Each row has a name. Each question is about the rows just above it.

[ 70 134 116 117 109 100] = J_207
[126 110 106 121  90 115] = J_595
[ 99 168  89 143 137 127] = J_503
[ 95 180 108 158  42  90] = J_322
[ 88 137 181 126  73 149] = J_499
[136 113 146 122 179  96] = J_612
[113 143 180  90 138  89] = J_444
[178 113  90 161 180 135] = J_554
Shared by J_322 and J_595: -> [90]
The one value in J_554 and J_595: -> [90]
Which value is in both J_503 and J_499? -> [137]
The one value in J_595 and J_322: -> [90]

[145 128 151 125] = J_621
[145  36 128  84] = J_508
[132  98 115 131] = J_739
[ 93 146 128 166] = J_915
[129 129 128 125] = J_375
[145 102 128 125] = J_668
[ 93 135 128 125] = J_515
[145 128 145 125] = J_938
[125 125 124 131] = J_32
The one value in J_915 and J_621: -> [128]
The one value in J_375 and J_508: -> [128]
Shared by J_508 and J_915: -> [128]
Shared by J_375 and J_32: -> [125]
Which row holds [125 125 124 131]? -> J_32

[125 135 153 197 196  87  99 152 120  68  90] : J_466
[149 131  99 204 180  92 159 156 112 111  98] : J_365
[ 91  90 167 149 210  85 104  98  99 135 112] : J_353
Which value is in both J_365 and J_466? -> [99]
Which value is in both J_466 and J_365? -> [99]
Which row holds [149 131  99 204 180  92 159 156 112 111  98]? -> J_365
Whose row is [125 135 153 197 196  87  99 152 120  68  90]? -> J_466

[111 162 113 111 151  98] -> J_3
[122 111  59 145  81 112] -> J_161
[170 162 113 118 151  98] -> J_398
[138  83 157 124 121 121] -> J_921
[117  71  93 112 152 141] -> J_464
[156  83 157 178 121 126] -> J_590
[122 157  59 145  96 132] -> J_597
Which value is in both J_597 and J_921? -> [157]
The one value in J_161 and J_3: -> [111]
The one value in J_921 and J_597: -> [157]

[112 180 124 113 113 179 130 106 125 107 146 175 108] = J_816
[112 180 129 113 113 179 130 106 125 107 146 112 185] = J_253
[114 103 108 116 112 105 152 116 118 168 137 115 103] = J_540
[113 114 204 115 114 113 101 103 188 107 125 113 111] = J_581
Whose row is [112 180 129 113 113 179 130 106 125 107 146 112 185]? -> J_253
Shared by J_540 and J_253: -> [112]
Whose row is [113 114 204 115 114 113 101 103 188 107 125 113 111]? -> J_581

[ 91 181 117 159  85  90 145 103 108  84 158 116 186 154 159 158 105 126
 144 132  93  69  88 144 164 103  94 113 117 159 112 126 165  98  94] = J_935
[125 149 112 118 145 127 120 121 141  83 145 112  65 113 207 129  87 126
 157 190 132  96 132 110 138  44 155 120 150 180 108  87 144 138 141] = J_235
[ 89 159 180 105 102  96  81 111 134 121 134  91  99  84 151 208 202 113
 109 121 135 193 157 141  95 172 172 108 127  84 124 116 120 137 128] = J_195
[109 102 158 184 121 106 163 158 180 179 113 144 113 171 133  75  44 148
 162 114 133 100 154 103 183 149  65 125 166 147 121 148 124 147 109] = J_149
[ 97 165  95  89 150 154 141 111 103  64 149 118 177 129 124 162 161  86
  84 139 113 141 158 166  96 129 133 165 121 105 137  85  66  44 131] = J_469
[125 149 112 118 145 127 120 121 141  83 145 112  65 113 207 129  87 126
 157 190 132  96 132 110 138  44 155 120 150 180 108  87 144 138 141] is in which row? -> J_235
[ 91 181 117 159  85  90 145 103 108  84 158 116 186 154 159 158 105 126
 144 132  93  69  88 144 164 103  94 113 117 159 112 126 165  98  94] is in which row? -> J_935
Whose row is [ 89 159 180 105 102  96  81 111 134 121 134  91  99  84 151 208 202 113
 109 121 135 193 157 141  95 172 172 108 127  84 124 116 120 137 128]? -> J_195

[139 121 110 117 124 133 135 103 133 150 150 131 137 133 142 122 131 127
 135 127 122 117 114 122 133 118 111  99 102 157 139 125 143 128 104 142
 118 102 115 132 159 136 126] = J_222
[133 128 120 123 119 137 119 130 129 136 132 126 124 123 129 119 130 126
 129 118 123 126 131 128 134 123 130 120 131 138 136 116 127 137 130 122
 137 141 127 124 115 133 125] = J_959
[141 108 104 121 120 142 130 112 135 156 144 125 128 122 141 126 131 130
 120 129 116 118 111 116 137 116 104 105 110 153 131 118 132 126 136 130
 122 146 135 131 140 125 121] = J_692
[137 170 143 136 122 124 119 132 108 104 123 124 131 122 130 127 124 124
 131 135 135 133 141 143 125 127 113 114 116 158 145 124  94 146 142 123
 148 149 121 118 125 119 136] = J_591
[149 177 148 136 109 105 100 115  94  83 111 127 107 108 120 102 130 146
 131 121 124 149 141 147 107 162 148 127 134 117 135 110 157 130 108 145
 127 117 136 152 140 116 130] = J_881
[134 125 139 131 121 122 115 136 131 120 126 142 120 125 139 115 124 125
 111 114 128 141 136 133 131 132 138 123 119 108 134 125 133 132 129 119
 130 123 128 130 126 131 124] = J_346
[137 170 137 136 122 124 119 132 108 104 123 124 131 122 130 127 124 124
 131 135 135 133 141 143 125 140 148 124 124 125 135 118 141 126 124 141
 128 125 122 137 139 134 125] = J_470
[130 124 144 142 144 129 129 139 134 114 114 120 129 126 121 132 122 119
 139 126 124 131 137 134 114 139 128 133 127 125 130 133 111 140 123 135
 126 134 107 124 139 118 134] = J_644
[155 173 141 150 140 123 119 109 117 103 116 104 131 117 116 117 115 128
 165 131 121 135 145 144 105 160 136 116 136 141 144 105 120 147 123 148
 141 145  97 146 140 117 132] = J_147
[139 121 110 117 124 133 135 103 133 150 150 131 137 133 142 122 131 127
 135 127 122 117 114 122 133 118 111  99 102 157 139 114 127 131 139 132
 141 146 140 140 114 124 127] = J_490
[155 173 141 139 140 123 119 109 117 103 116 104 118 117 119 117 115 128
 165 131 121 135 145 144 105 160 151 116 136 141 144 105 120 147 119 148
 141 145  97 146 140 132 132] = J_602
[128 126 132 133 138 119 131 131 130 109 109 113 129 122 115 131 119 129
 131 127 131 137 129 120 120 139 130 143 130 127 123 135 122 122 126 132
 131 120 115 139 138 125 133] = J_538
Whose row is [133 128 120 123 119 137 119 130 129 136 132 126 124 123 129 119 130 126
 129 118 123 126 131 128 134 123 130 120 131 138 136 116 127 137 130 122
 137 141 127 124 115 133 125]? -> J_959
Whose row is [155 173 141 139 140 123 119 109 117 103 116 104 118 117 119 117 115 128
 165 131 121 135 145 144 105 160 151 116 136 141 144 105 120 147 119 148
 141 145  97 146 140 132 132]? -> J_602
Whose row is [134 125 139 131 121 122 115 136 131 120 126 142 120 125 139 115 124 125
 111 114 128 141 136 133 131 132 138 123 119 108 134 125 133 132 129 119
 130 123 128 130 126 131 124]? -> J_346

[182 112 124  58 156 123 169]  J_521
[129 103  98 107 152 126 141]  J_61
[123 124 139 105 120  68 133]  J_977
[ 76 107 168 209  84 141  71]  J_329
[143 109  85 117 160 160  81]  J_179
[143  97  81 108 154 106 148]  J_36
[148 136 181 159 125 155 182]  J_583
[126 133 108 131 123 117 109]  J_617
[182 112  76  58 138 168  83]  J_480
The one value in J_617 and J_36: -> [108]
Whose row is [126 133 108 131 123 117 109]? -> J_617
Which value is in both J_583 and J_36? -> [148]
Which value is in both J_617 and J_61? -> [126]

